D: rows in 4 groups, each row roughly a mix of its group's directions:
D (172 x 13):
[[  4 -19  -6   0 -18 -10  -1 -17  -9   3  12   1  29]
 [ -5   4  12  -1  -3  26   9  -8 -20 -21 -13 -12   7]
 [ 24  -9  -7  -6 -20  -8 -12 -14  20   2  -3  -1  15]
 [ 21 -13   4   0 -16  15 -21  11  13  17   0  -8  -7]
 [  7  14 -19   8   2 -15   5  15  -7  13   6  27  10]
 [ 25  -9  11   3  -3   2  -6  -2  -2 -13  -3  25 -22]
 [-14  27  19   4   1   3  -5 -16  -5 -22  -9  -1   2]
 [ 25   7  -1  17   0 -10  11   7  15  11  12  23  -2]
 [-23  -2 -10  -4  15  10  -8   0   1  21 -15  10 -19]
 [ 12   9  21  15 -11  21 -11  -2  20   1  -5   8  13]
 [ -9  26 -13   6   5 -12  19  10   1  18  -5  13   5]
 [-20   2  -5  13 -12 -12   9  -9 -20 -21   3 -11  14]
 [-18 -14  11   1  -4  -4  -9  28   6   2  15  16 -13]
 [  4 -16 -33   5  -1 -10  -3 -14 -12  11 -12  10  -1]
 [  1   3   9  21   1 -15  -9  -8  -5 -29  12  16   6]
 [  2 -35  -2 -17   3  17  -3   2   2  14   8   0  -9]
 [-15  20   4  13   5  -9  17  12  -7 -27   2   9   5]
 [  3  21  18 -14  20  18  -6   3  18  10  -2  -4   4]
 [ 14 -16   0  -5   0  13  28   8 -19 -14   7  -6  10]
 [-14   4 -22  -5 -10   0  22 -13 -17 -10   3   4  19]
 [ 11  30  -3 -15   0 -10   0  -2  19   2 -15   5 -17]
 [-29   7  20   7  18  -4  16  -1   1   2   7 -12  -6]
 [ 23  16   3   9   8  -5  10 -16  -3  -4  13 -13  23]
 [ -4 -15 -25 -17 -14  13 -11  -8   7 -18   8  -7  -1]
 [-11   3  14 -11  -6  11 -22  -1  21   5  -4 -25  -6]
 [ -2   3 -18 -21  -2  17  -9  23   4  20  -5   5  -6]
 [ 17 -11   5   5  14 -23   6   9 -19 -19  10   6   6]
 [  2 -13  14   0  -8   5 -10  -2  14  -8  11  35   6]
 [  7 -32  -9   7  -9  11   2  19   1   8  16   8   8]
 [  7 -30 -17   4  -5   9  12   5 -14 -12  -9 -11  12]
 [ 17 -16  -8 -19  -6   5 -25  13   9  11   6  -9  10]
 [-13 -16 -19  -6   2   1 -29   2   1  -1  -5  -6 -23]
 [  4 -14 -11 -17  16 -26  18   4  -7  12   7  -8   2]
 [ 21   2 -12 -16  -5  19  14 -15 -13  12 -12 -11   1]
 [ 32   7  11   3   4   2 -23  -3 -15   0   1  12   6]
 [  7  14   9  21   1  -1   7  -2 -23  -2 -10  27  -3]
 [ 18  17  -3 -20 -17   1 -21  -8  16   0  -1  10  -8]
 [ -5   4   8 -16 -17   6  -7  14  21 -12   5 -26   3]
 [ 10  21  -2  15 -10   6   5 -13  15   3 -23   0  18]
 [-26   0 -13   2   8  -6   3   4 -28 -18   6   0  -9]
 [ 12   3  13   3  -4   1   5  10  -7  30  18 -16  14]
 [-10  13  14   6  16 -19 -15  -9 -19  16  -4  -8  11]
 [ -9  16   0   9  19 -31   6  -2  -5 -11  -4  14   6]
 [ 22  10 -14  -7   7  -4  -1 -16  -3  26 -16  -9   4]
 [ 17 -16  10  14  -4  14 -11 -11   3  24 -10   0 -14]
 [  4 -25  17  18   6  -7  -3  28   3   3  -5   0  -6]
 [-31  23   9   8  10   4  -2   1   5 -17   2  -6 -10]
 [  4  14  18   8  -4  -1 -13 -23   2  11 -16  17 -14]
 [ -8 -23 -17   9 -18  12  13 -12   0  -8  -4   2  20]
 [-16  -1  17  22 -14  29  -6  -3  -2  -5   6  -7  -5]
 [ 14   6  -1 -25   5  -3 -24 -12 -10  16   5  -8 -12]
 [-30  14   5  23   5  -4   2  -5  -2  -2 -11  14 -13]
 [-18  15  -9  -3  -9   1  13  23  10   2  -7 -25   1]
 [  0 -10  11  23  12   9 -28   3  10  -1 -12   9 -12]
 [-16  11  -3  26  -1  -8   6  -8  11 -17 -16  17   5]
 [ -6  24  13   3  -9   5   1  -7  25  25  -2  -4   4]
 [  9  17  -9  -3  -1  10 -13 -19  23  22  -2   2  -7]
 [ -5  -5  24  13  19  -6   0  25  -9   2  -7 -16  -4]
 [ 11  17   7   5  15  -7  33   4  -9 -13   0   1   9]
 [  1 -20 -23  -1  -5 -22   1 -21 -16   5  -2  -2  -3]
 [  4  31   1 -22 -12 -10  -3  -1  15  14  -3   3  -3]
 [  0  -2 -25 -31  -7 -11  -1  -2  -9  -3   6 -13 -10]
 [ -1  23  16  13   8   6 -20 -12  10  -4  20   4   7]
 [-18   0 -11 -19  12  22  -3  12  10  17  -7 -14  -1]
 [ 11  19  22  12  -9 -20  -4 -19  -3 -12  -6   7  -1]
 [ -4 -22   1  26   7   0   7 -10 -10 -24  -3  -4 -12]
 [ 20  -3 -14 -12  -3  -8  15 -13 -17   3  -8  21 -15]
 [-11  11  -5 -18  15  -4   7  -1  18   9  -7 -17 -24]
 [ 12   6  -3 -21 -14 -11   6  14  -9   0   7  28  11]
 [ 13  -2  -8  -5 -30 -21   9   3 -14  10   3  14  -6]
 [-11  19  17 -12  20  15  12  13  14   7   3  -9   1]
 [ 11  -3  10  -3 -11 -10  -1  19   5  34   8 -12   0]
 [ 20   8  26   0   3  14 -13  11  20   4   6  -4  10]
 [ -7  -5 -12  -9 -11  -8  18  -5 -13 -13 -28 -16   6]
 [ 22 -22 -18   3  -9  -2 -11  18   1   5  -1  -8  17]
 [  8   6 -14  23   8  -6   5  -2   3   7 -21  14  24]
 [ 26   4 -23 -17   0   4 -12   0   2   2  -1  20 -12]
 [ -6 -25 -13  26 -11  -5   9  -8 -17  -6  -6   6  -5]
 [  4   5  18  21   5 -16  11 -12 -10   1   8 -26   2]
 [  0  -6  17  33   4  17   1   5 -12   0  -6  17   2]
 [ -9  15  -2   3  -2  20 -10   1  22  21 -11 -16 -12]
 [-23   5 -22  -7   2   4   1 -17   0 -26  -7   8   0]
 [-19 -14  -6  -4  -3  28  15  12  15  14  -2   1  -1]
 [-12   3  -8 -18  20 -27  14   8  -5   6   7  -9  -9]
 [ -7  12 -13  -8 -10  -2  23 -12 -11 -22   1 -11  17]
 [-11  23 -19  -4   6   3  20   6  -4  21  -9 -10  -6]
 [ -6  12   0 -17  22 -21   4  12   3  -3   7 -17 -18]
 [-22  -4  -9   7 -23   6  27  13   2 -11   0   5   3]
 [-19  15  11  23  14 -18  18  -1  -3  -3   1  11   5]
 [ 18  12 -24  -5   2  12  -3  -3   0  24 -16 -10   9]
 [  8  10  -5  -8 -19 -12  15 -13 -13 -10 -11 -19  17]
 [ 16   2  21   3   5 -17 -25 -11   4  -7   6 -12  13]
 [  3  14 -13  -5  14 -27  21  -3  -7  -4 -11   4 -16]
 [  4 -19 -18 -26  16  -2   4   7  -5  20  -3  -5  -7]
 [  8 -10   7  12  31   6  16  13  -4  15  13   0   4]
 [ -6  -9  -8  -2  -6  17 -16   4  19  -2 -24 -22   0]
 [  2  -5   1   9  25   3  17  10 -21 -13 -14 -15  -7]
 [ 21  -6  -3   5 -26   5  -4 -26  -9  12  -6   8   4]
 [ -1  16 -11 -30  -1  -2  16  20  14   2  -3   1  -6]
 [ 25   2   6 -13  -3  10   3   5   8  30  -7 -11 -10]
 [ -3 -18 -17   7  12   9 -12  -4  -3   4   3  29 -17]
 [ 23   6  -2  -8 -32   2 -18 -11   5   0   8  -3   2]
 [-12  25 -12  -3  20  -6   1 -17  14  14  -4  -9   6]
 [-23  -6  10  21  17  -1  11  -3   2 -11  -6  22   7]
 [-14 -13  -2   4 -15  10  15 -20  16   3   4 -17  17]
 [ -4 -20 -11   8   6  37  -7   5  -2  -4   0   8   6]
 [ -2  12  21  23  14 -20   5  -5   0   7  13   0  15]
 [-21  -4 -15  -7  25  10   4   8  11  22   6   4  -7]
 [ 24  -2 -20   0   5   3 -20 -11 -17  -9 -13  13   3]
 [-18   9  17  17  20 -22   0   8  10 -13   0   2   4]
 [  9 -16 -18 -30  -3   4  -5   5  -8  12   4   4 -18]
 [  5  -6  -7  -3 -10   1 -16 -29   9  10   5  26  -4]
 [ -5  11 -19   3   0 -11  24 -11 -17  -7   7  -1  23]
 [  6 -14 -11  -2 -17 -10 -10  13  17  15 -12 -22   5]
 [-17  -3  -5  13  20  31   3   6   4  12  -2  -5  12]
 [-21  10   2  25  10 -20   4  -5  -3 -16  -5  13   4]
 [  9 -12  15 -21 -19  -2 -16 -10  11 -19   5  11  -4]
 [ 26 -11 -10   1  -1  11  -2 -27  11   4 -17  -6   4]
 [ -1  27  -4 -19   3   5 -16  -3   8  19  -6 -18   5]
 [-14  -2 -18  11  13  -6   2 -15  -6 -28   4  17   5]
 [  0  -4   6  21   7 -19  14  -2 -20 -17  -4  -7  19]
 [-10  -3  18 -28 -10  11   8  -3  20  11   4  -2  14]
 [ 14 -10  11  12  -1 -21  23   4 -17  16   7   7   1]
 [-20  24  16   2  -4  22  10 -11  11  -5   1   9  -7]
 [ 17  23 -13  -4   6   0  30  -6  -5   1  -6  10   6]
 [  9  26   8  11   2  -9 -18   1  15  25   0  -2  -3]
 [ 13   5 -22  -6  11 -14   3 -20  12  -8 -15  14 -13]
 [-20  -4 -16 -10   4   4 -24 -20 -16   4  -5 -11   4]
 [ -7 -19 -20   4  -8  -9   2   6 -29  -6   2   3 -18]
 [-14 -11 -17  22   2  11  11 -24   7  -7   5 -14   0]
 [  9 -13  13  17  -2  10 -23 -18 -17   4   8 -10  -7]
 [ 14  13 -26  -7  -7  -6   8  -9 -13   1 -25  -5 -10]
 [-14  -5  12  -8  16  -4 -19  13  22   7   0  -6  19]
 [-12  14  -4  10   8  18  23  -8   7  21 -13  -8   3]
 [-12 -28   2  14   4  25  -3  -5  10   6  -1 -17  -2]
 [ -6  21 -24  16  -8   0   0 -15  10  19   7  -1   8]
 [-10 -18  -9  -6 -13   7 -19   1 -10   6  -4  28 -12]
 [  4   4  16  -2  16 -11  26  14 -12  15  16   6  -1]
 [-15  -3 -11   9  18  -1   8  -1 -18 -13  -6  29  -7]
 [-25   6   7  -1  16  20   3   7   8   9   2 -25   3]
 [ 18  13  24  10  -1 -24   6  -4 -15   2   3  13  -5]
 [-22 -13  22 -14   0  12   8  16 -14   1 -17   1  -2]
 [  4 -32 -12   3  10   2   7   9 -20   9  13  -6  -7]
 [-25   3  12  11  12 -12  17  10  16  11   1  12  11]
 [  4 -21 -26 -15  -6  10   2   7 -15 -12   3 -14 -11]
 [  2 -27   0  31  -6   6  -5   8   7  -2 -10   4 -13]
 [ -7 -12 -12  -5 -10  33 -15  -5   2 -18   6   6  -2]
 [-27   6 -11  -2  11 -13  19  10   6   2 -20  12  -2]
 [ -6 -14 -20   3   6  12  16  25   4  18  10   8   4]
 [ 12 -21 -12  10  -2   3   0   9  -9  27  10 -12  15]
 [-12  17   5  18   9   9  -7 -13   3  22 -18  -9 -10]
 [-13 -19  -8   8  23  -8  10  12  -9   8   2  22 -11]
 [ 11   0 -10  11  -6   8 -20  23   5  -2  11   9  25]
 [  3  11   7 -25 -11   5 -23   9  15  18  -2   5  -3]
 [ 15   5  -5 -10 -16  15 -25  -7  18  15  -4  -3 -11]
 [  6  -3   7  -3  14  15 -20   9  15  21 -10  -4 -20]
 [-23  -6   8   1  -5  -3  -9  20  20 -14 -13 -17   1]
 [  1  15  15  21  13 -22  10 -12 -17  -1  12  -5   0]
 [-11  22  12   0 -13  14   6 -15  16 -14 -19  -5  -4]
 [-34   4   6  16  13   6  10  17   5  -9   3   4   7]
 [-13 -14 -18   1   5  12  -5   9  13  29  14   0   6]
 [ -1  13  17 -19 -18  -7 -20  25   6   4   0  -1   2]
 [ 32 -10   0  -2 -13  -1  -9 -23  -1  16  -3  -4  -1]
 [ -8   6 -18   1   3  -9 -23 -10  22  18 -15  -1  -8]
 [-13  12 -15  -6  15   5   5  -8  22 -10   1 -20  16]
 [ 13   2  -2  -9  10   0 -14  -5 -22   2  12 -30 -10]
 [ 14 -16 -10  18  -4 -26   3   5  -2  -8 -16   6  16]
 [  7   2   7  -1   5  27 -16   4  -2 -19   7  -2  25]
 [  0 -30  10   0  -1   0   1  -4  -9 -32   1   0  -7]
 [ 11   3  -8 -10   0  19 -23  -3  20   8 -10  -2 -22]
 [-12  19 -22 -21 -11   9  13  -5  -8  -4  -5  -9  14]
 [-14 -21   2  -8   2 -18  -5  12  -4 -25   0  17 -10]]
which group is each row in? (one row of each group first):
[-19 -20  13  16   2  17  -2 -13  16   5  -3 -11 -10]
(60)
[-20  15  -1  14  12  20  20  -3   7  15  -6   7   6]
(37)
[-14  18   0  16  30 -11  -3 -17  -1   5  -1  11   1]
(73)
[-28  14  -8 -13  24 -10  14   1   2   5  -6  -2 -11]
(7)

[  7 -16  -7  17   7  14 -28  -3  12   7 -14   4 -10]
(73)
[-27  -6  19   5   9  15  -1  21  -2  -8  15   5  -1]
(73)
[ 34  -2   0  -5 -15  -1 -15  -3  14  15   3   4 -11]
(73)
[ 19  19  12 -21  15   1   0  -2  19   5   2  -8  14]
(7)
[ -8  -8 -11  18  -9   0  -5 -33  -1   2   3  20  -3]
(60)
[  8 -24   9   3  11 -10  13   9 -17 -27   4   1   0]
(60)
[  9  14  34   1  -3 -24 -12   4   1  -1   2  -1   6]
(60)
[ 16  11  -2  -9 -24   9 -20 -11  12  12  -7 -16   1]
(73)
[-33  -9 -16   0   2  -3   1 -18 -13  -8   5 -14  -4]
(7)
[-13  -9  20  16  11 -24   6   0  -9 -19   8  -7  -2]
(37)
[-20  -9   8   0  -5 -21  17  25  -4 -11   7  -5   8]
(73)
[ 10  26  14 -17  -4   8  16 -10 -12   7  17   0   3]
(73)
[ -9  30  17  -9  -7 -17  -2  -5   8 -10  16  11  -3]
(73)
[  7  -6  22  19   7 -14 -27   4  11  11   5   7   2]
(7)
